In the data rows, zero lies at 4.5, halfway between 4 and 5.
Some points:
[5 8 8 3 8 5 9 3 2 3 4 7 3 6 5 6 5 3 3 5 6 5 6 3 6 7 3 7 6 4 5 2 4 3 4 4 3 5 6 4 7 5 7 4 5 6 3 3 2 4 0 4 4 0 4 4 5 4 6 3 6 2 4 1]
[5 7 5 6 7 5 9 8 2 0 7 1 5 6 4 5 6 8 7 9 5 6 4 6 9 6 3 7 6 5 6 3 2 5 3 4 4 3 5 3 3 3 3 3 3 1 3 5 5 6 5 4 4 6 3 3 4 5 5 8 6 4 3 5]
[7 7 5 7 8 7 6 7 9 9 4 6 5 1 2 6 8 7 5 6 4 5 6 7 6 5 4 6 7 6 4 6 5 6 5 3 2 6 5 5 5 4 5 3 4 5 4 2 5 5 5 6 5 5 4 5 3 4 4 3 6 5 4 2]
[8 5 8 7 3 1 7 4 7 5 8 9 9 7 9 4 6 6 6 5 6 6 5 8 5 5 7 6 7 5 9 6 5 5 6 5 3 5 4 5 5 4 3 5 6 4 2 5 4 5 3 5 6 5 3 5 7 5 7 5 6 3 4 6]
[3 4 8 9 4 8 5 5 4 6 7 7 6 7 2 6 3 5 6 6 6 4 9 6 9 6 8 5 7 5 5 3 6 7 6 4 6 8 4 4 3 7 2 3 5 4 6 5 5 4 3 4 3 3 1 5 3 3 5 5 3 6 3 4]
[5 6 4 4 4 6 7 5 1 5 6 7 5 4 7 6 5 9 7 6 6 6 6 3 3 5 7 5 4 5 3 4 3 1 3 3 4 4 5 7 4 4 5 3 8 5 3 5 3 2 6 6 2 5 2 5 3 2 5 2 5 5 5 5]
[6 6 4 7 2 4 3 5 6 6 6 4 2 5 4 5 4 6 5 6 8 8 3 4 5 6 5 3 2 5 6 0 5 5 2 5 6 4 6 4 7 4 0 4 4 2 2 3 4 4 3 3 6 0 2 6 3 5 6 2 6 3 5 4]
[2 5 4 4 6 5 3 8 2 5 4 5 7 7 7 3 4 4 6 3 5 3 5 5 4 3 4 5 5 6 3 0 5 5 2 5 1 4 6 4 1 6 1 6 4 3 0 0 4 6 3 6 1 1 4 2 5 3 4 2 4 3 6 3]
[7 4 9 4 1 5 1 4 5 4 5 3 6 6 4 6 3 7 5 5 7 9 2 5 5 7 3 6 4 4 5 4 3 3 3 4 5 5 2 3 4 4 8 4 3 3 6 1 6 4 3 5 2 2 5 5 4 4 3 5 3 3 4 5]
[7 5 0 5 5 1 5 6 5 4 4 4 7 7 4 5 5 5 6 2 3 5 4 2 3 6 7 7 5 4 3 4 4 5 4 4 3 7 4 5 4 4 4 2 4 4 5 8 7 4 3 4 3 0 4 5 5 3 5 5 2 2 3 4]
[7 5 8 1 8 1 6 4 5 5 4 7 3 5 3 6 2 4 9 3 8 9 5 2 4 5 4 7 4 4 6 6 2 5 4 4 6 5 5 3 3 4 1 5 6 4 3 5 6 7 4 8 4 6 1 4 4 3 4 4 4 6 4 3]
[5 5 2 5 4 2 4 7 5 4 3 5 3 8 8 7 2 5 5 5 4 3 4 4 7 8 3 6 5 4 4 4 4 5 6 5 4 5 4 3 4 3 3 4 3 6 6 3 4 1 3 2 4 7 3 8 5 3 2 1 6 5 5 5]
[1 4 6 6 3 3 4 6 4 2 7 2 5 5 7 9 5 3 7 1 7 3 4 5 3 3 3 6 4 5 4 5 4 7 1 4 3 5 5 4 6 3 6 2 7 6 5 5 1 4 6 5 5 4 1 5 1 3 6 7 5 7 4 3]
[3 3 2 2 5 6 2 1 3 5 9 7 7 3 4 4 5 5 5 4 5 3 3 3 5 6 4 3 4 2 6 5 2 6 4 5 4 2 4 4 4 3 5 4 2 5 6 4 5 5 4 4 5 3 3 5 6 3 7 2 5 7 1 3]
[1 4 4 3 3 6 3 3 6 3 1 8 3 5 4 4 2 5 5 6 5 3 5 3 3 2 4 4 4 5 6 4 4 6 5 3 4 3 6 5 3 3 4 0 3 6 2 5 6 4 4 3 5 6 4 4 3 2 5 9 7 2 5 5]
[2 6 2 7 5 0 5 1 3 1 5 4 3 3 3 5 4 5 4 4 3 4 4 5 6 4 7 5 3 4 6 4 4 8 7 4 7 4 3 3 5 6 6 3 5 6 0 0 4 4 4 5 2 4 2 4 3 3 4 5 3 2 3 4]
[4 3 5 3 1 4 4 2 5 1 3 3 4 2 4 2 4 5 5 4 3 4 7 4 6 5 2 5 7 1 3 6 4 3 3 3 3 5 5 4 3 5 0 6 5 7 1 4 0 4 5 5 4 2 3 5 4 6 2 4 3 4 3 6]
[4 5 3 5 5 1 4 4 2 2 4 5 4 2 2 3 5 4 5 5 5 5 4 5 4 4 5 3 5 5 7 5 5 6 6 5 2 3 4 2 6 3 3 3 5 3 9 5 0 4 2 5 1 3 3 1 3 3 1 3 5 5 4 8]
[9 1 7 3 2 6 7 3 3 3 1 3 2 7 4 4 6 5 5 2 2 3 4 5 4 1 6 4 4 5 3 5 4 7 7 5 3 3 6 2 6 4 3 6 4 4 4 3 5 3 4 3 3 5 2 3 3 2 7 5 6 6 3 4]
[4 5 8 3 5 3 9 6 3 7 8 4 6 1 3 0 2 5 4 3 7 4 2 4 3 3 4 3 3 3 3 6 5 7 7 6 5 7 4 6 5 3 3 4 5 5 5 3 5 2 3 2 4 5 3 7 5 4 3 6 4 3 6 6]
[4 5 4 6 5 8 8 7 9 4 8 7 3 7 7 4 4 4 4 4 1 6 3 1 5 5 2 4 3 4 4 6 5 7 5 2 6 6 6 3 5 9 5 3 7 2 6 4 2 5 6 6 4 4 2 4 5 4 5 6 3 4 6 8]
[6 1 5 7 6 8 6 7 6 0 7 6 6 3 6 6 4 3 6 4 7 7 4 7 3 8 5 6 4 6 3 3 6 4 8 6 7 3 7 4 5 3 4 4 5 9 5 5 5 7 7 4 3 5 6 3 4 5 4 2 3 2 3 6]
[4 7 6 4 5 5 3 8 4 5 4 4 6 6 5 7 5 5 6 5 4 4 4 1 6 2 4 1 3 5 7 6 3 5 8 4 4 6 4 5 7 4 5 4 6 8 2 5 4 7 4 4 1 4 2 4 4 9 4 3 4 4 3 6]
[3 3 5 7 5 3 6 4 4 4 4 8 4 5 3 4 4 3 3 5 3 6 4 6 7 4 4 2 4 4 4 0 3 1 3 5 5 7 2 3 6 3 5 5 5 6 3 6 6 3 9 5 3 4 4 3 5 4 5 7 5 9 5 2]
[4 3 7 7 4 3 5 5 3 3 4 4 2 4 4 3 5 5 6 3 3 3 6 4 3 3 3 5 4 6 5 2 4 4 2 5 7 4 5 3 4 3 8 5 3 2 3 8 5 5 0 5 8 7 2 5 5 5 5 0 2 2 6 5]
[9 9 7 7 3 2 2 5 3 3 5 5 4 4 3 2 3 2 4 3 5 4 3 2 5 6 4 3 7 7 3 1 4 3 7 3 5 3 8 8 5 3 5 5 5 2 6 4 3 5 6 5 4 7 2 4 6 2 4 5 4 6 2 3]
[8 7 7 3 4 3 5 5 2 3 3 4 8 3 7 2 3 5 2 7 5 3 4 5 6 5 4 4 2 5 4 4 6 7 4 2 6 6 5 3 4 7 4 2 4 6 4 7 6 7 3 8 4 4 3 6 1 4 5 3 7 8 3 6]
[5 6 4 9 8 7 8 1 5 6 3 1 5 6 4 8 2 5 4 3 8 3 4 5 4 5 4 3 4 3 5 7 4 5 5 7 4 5 7 5 3 6 3 5 6 4 4 5 4 5 3 8 3 5 5 5 8 5 5 5 5 6 5 7]
[6 7 7 4 4 3 4 3 5 0 8 4 5 5 4 8 5 4 5 6 4 4 7 5 6 3 2 4 5 2 1 3 5 7 6 8 3 6 4 7 8 4 4 4 7 6 4 5 8 6 4 6 5 3 3 3 6 1 3 4 5 5 7 8]
[5 4 4 2 4 5 5 3 6 3 4 4 6 3 5 5 4 6 8 4 5 2 5 4 3 4 6 5 4 3 6 0 4 2 9 6 6 6 5 4 4 5 5 3 6 0 5 4 3 6 5 6 5 4 3 7 4 6 3 7 5 8 5 2]
[4 6 4 2 3 4 5 3 5 3 5 4 6 4 4 5 4 4 4 4 3 5 5 5 6 4 5 4 5 3 6 0 6 3 0 5 5 6 4 6 7 6 3 6 8 2 7 6 5 5 2 5 1 9 4 5 4 4 5 3 6 0 3 2]
[3 7 5 5 5 3 3 4 4 4 5 3 4 3 5 4 3 7 4 3 6 6 5 5 5 4 2 9 2 4 6 4 6 2 9 5 2 4 3 5 6 8 3 6 4 2 4 8 5 4 6 3 3 5 3 3 4 4 7 4 3 7 5 1]
[6 8 3 3 0 5 8 4 4 2 5 5 5 2 4 6 1 4 7 3 4 5 5 3 7 5 4 7 7 9 6 4 6 8 5 6 5 5 3 4 2 3 6 5 7 5 4 3 5 4 5 5 4 3 6 3 5 7 7 3 5 7 7 7]
[7 9 8 5 9 5 3 3 5 1 5 5 6 7 4 3 4 6 7 4 3 4 5 6 3 4 7 5 4 4 6 7 6 5 2 6 8 6 5 4 6 5 4 6 5 6 5 4 4 4 6 2 4 3 6 6 4 6 3 4 5 6 6 5]
[4 5 6 3 2 4 6 5 4 5 5 4 5 7 4 7 8 5 2 4 4 6 4 6 5 6 6 5 8 3 8 4 4 9 6 5 8 5 9 8 3 5 5 6 3 5 3 7 3 5 7 5 2 4 5 6 4 3 3 4 4 5 8 4]
[4 4 6 6 4 3 5 4 5 5 3 3 4 4 6 2 5 5 8 5 7 3 6 2 7 4 5 8 7 6 6 3 2 7 5 6 6 4 5 5 8 7 6 7 6 6 7 5 7 5 9 6 4 2 3 6 6 4 5 4 9 2 5 7]
[5 5 2 5 4 4 4 7 1 4 4 7 5 5 4 6 6 8 6 1 5 6 6 5 5 6 3 5 4 3 8 4 7 5 5 5 6 6 7 5 6 5 5 8 4 8 8 1 6 5 4 8 8 5 3 5 3 6 6 8 4 5 5 8]
[2 5 3 3 2 4 4 5 6 4 5 2 2 7 4 1 6 6 5 7 6 8 6 6 4 7 8 4 3 8 3 5 4 6 6 5 4 4 5 4 4 7 5 5 8 9 6 4 4 8 1 5 6 6 5 5 8 4 6 6 7 6 6 3]
[1 3 4 3 4 4 3 4 3 3 4 5 3 5 6 4 5 6 6 6 6 7 4 4 6 5 5 6 7 6 3 5 8 8 4 5 4 9 7 5 9 4 6 6 5 2 1 5 5 5 4 5 3 5 5 6 6 5 4 5 3 8 2 6]
[4 3 3 5 2 3 4 6 2 2 4 6 6 4 4 5 3 5 8 5 6 5 4 5 8 6 5 3 6 3 3 9 5 2 5 7 6 4 8 3 6 7 6 4 6 0 4 5 5 5 4 5 5 4 4 4 5 5 4 5 7 3 8 0]
[2 2 4 4 4 2 5 5 3 0 6 3 3 7 4 5 5 5 2 6 5 3 5 5 4 3 5 5 4 8 8 8 6 1 6 4 5 7 5 8 4 4 2 3 6 1 6 1 7 5 5 7 5 1 5 7 4 5 5 2 5 5 4 2]
[9 3 7 2 8 1 1 5 1 3 4 4 2 3 3 6 5 6 5 5 4 4 5 6 7 5 4 4 4 7 5 3 5 7 4 6 3 7 7 5 3 7 4 1 6 4 5 5 3 4 5 5 4 5 5 6 8 6 8 6 3 2 6 6]
There is one direction along which these points spread out most. Take the direction at right angles to it along which they spread out most. Go by this last direction. For each point below, how far along it does it lie, from 0 to 99? The average is 50, and the first point in the table lies past the average. One standard deviation of the points above along it is 16.
[5 4 4 2 4 5 5 3 6 3 4 4 6 3 5 5 4 6 8 4 5 2 5 4 3 4 6 5 4 3 6 0 4 2 9 6 6 6 5 4 4 5 5 3 6 0 5 4 3 6 5 6 5 4 3 7 4 6 3 7 5 8 5 2] 49
[3 3 5 7 5 3 6 4 4 4 4 8 4 5 3 4 4 3 3 5 3 6 4 6 7 4 4 2 4 4 4 0 3 1 3 5 5 7 2 3 6 3 5 5 5 6 3 6 6 3 9 5 3 4 4 3 5 4 5 7 5 9 5 2] 56
[2 2 4 4 4 2 5 5 3 0 6 3 3 7 4 5 5 5 2 6 5 3 5 5 4 3 5 5 4 8 8 8 6 1 6 4 5 7 5 8 4 4 2 3 6 1 6 1 7 5 5 7 5 1 5 7 4 5 5 2 5 5 4 2] 51
[1 3 4 3 4 4 3 4 3 3 4 5 3 5 6 4 5 6 6 6 6 7 4 4 6 5 5 6 7 6 3 5 8 8 4 5 4 9 7 5 9 4 6 6 5 2 1 5 5 5 4 5 3 5 5 6 6 5 4 5 3 8 2 6] 36
[7 5 0 5 5 1 5 6 5 4 4 4 7 7 4 5 5 5 6 2 3 5 4 2 3 6 7 7 5 4 3 4 4 5 4 4 3 7 4 5 4 4 4 2 4 4 5 8 7 4 3 4 3 0 4 5 5 3 5 5 2 2 3 4] 60
[4 6 4 2 3 4 5 3 5 3 5 4 6 4 4 5 4 4 4 4 3 5 5 5 6 4 5 4 5 3 6 0 6 3 0 5 5 6 4 6 7 6 3 6 8 2 7 6 5 5 2 5 1 9 4 5 4 4 5 3 6 0 3 2] 67
[9 3 7 2 8 1 1 5 1 3 4 4 2 3 3 6 5 6 5 5 4 4 5 6 7 5 4 4 4 7 5 3 5 7 4 6 3 7 7 5 3 7 4 1 6 4 5 5 3 4 5 5 4 5 5 6 8 6 8 6 3 2 6 6] 43
[4 5 3 5 5 1 4 4 2 2 4 5 4 2 2 3 5 4 5 5 5 5 4 5 4 4 5 3 5 5 7 5 5 6 6 5 2 3 4 2 6 3 3 3 5 3 9 5 0 4 2 5 1 3 3 1 3 3 1 3 5 5 4 8] 32
[5 5 2 5 4 4 4 7 1 4 4 7 5 5 4 6 6 8 6 1 5 6 6 5 5 6 3 5 4 3 8 4 7 5 5 5 6 6 7 5 6 5 5 8 4 8 8 1 6 5 4 8 8 5 3 5 3 6 6 8 4 5 5 8] 28
[8 5 8 7 3 1 7 4 7 5 8 9 9 7 9 4 6 6 6 5 6 6 5 8 5 5 7 6 7 5 9 6 5 5 6 5 3 5 4 5 5 4 3 5 6 4 2 5 4 5 3 5 6 5 3 5 7 5 7 5 6 3 4 6] 69
[5 8 8 3 8 5 9 3 2 3 4 7 3 6 5 6 5 3 3 5 6 5 6 3 6 7 3 7 6 4 5 2 4 3 4 4 3 5 6 4 7 5 7 4 5 6 3 3 2 4 0 4 4 0 4 4 5 4 6 3 6 2 4 1] 82
[4 4 6 6 4 3 5 4 5 5 3 3 4 4 6 2 5 5 8 5 7 3 6 2 7 4 5 8 7 6 6 3 2 7 5 6 6 4 5 5 8 7 6 7 6 6 7 5 7 5 9 6 4 2 3 6 6 4 5 4 9 2 5 7] 35
[7 9 8 5 9 5 3 3 5 1 5 5 6 7 4 3 4 6 7 4 3 4 5 6 3 4 7 5 4 4 6 7 6 5 2 6 8 6 5 4 6 5 4 6 5 6 5 4 4 4 6 2 4 3 6 6 4 6 3 4 5 6 6 5] 44
[5 6 4 4 4 6 7 5 1 5 6 7 5 4 7 6 5 9 7 6 6 6 6 3 3 5 7 5 4 5 3 4 3 1 3 3 4 4 5 7 4 4 5 3 8 5 3 5 3 2 6 6 2 5 2 5 3 2 5 2 5 5 5 5] 69
[6 8 3 3 0 5 8 4 4 2 5 5 5 2 4 6 1 4 7 3 4 5 5 3 7 5 4 7 7 9 6 4 6 8 5 6 5 5 3 4 2 3 6 5 7 5 4 3 5 4 5 5 4 3 6 3 5 7 7 3 5 7 7 7] 32
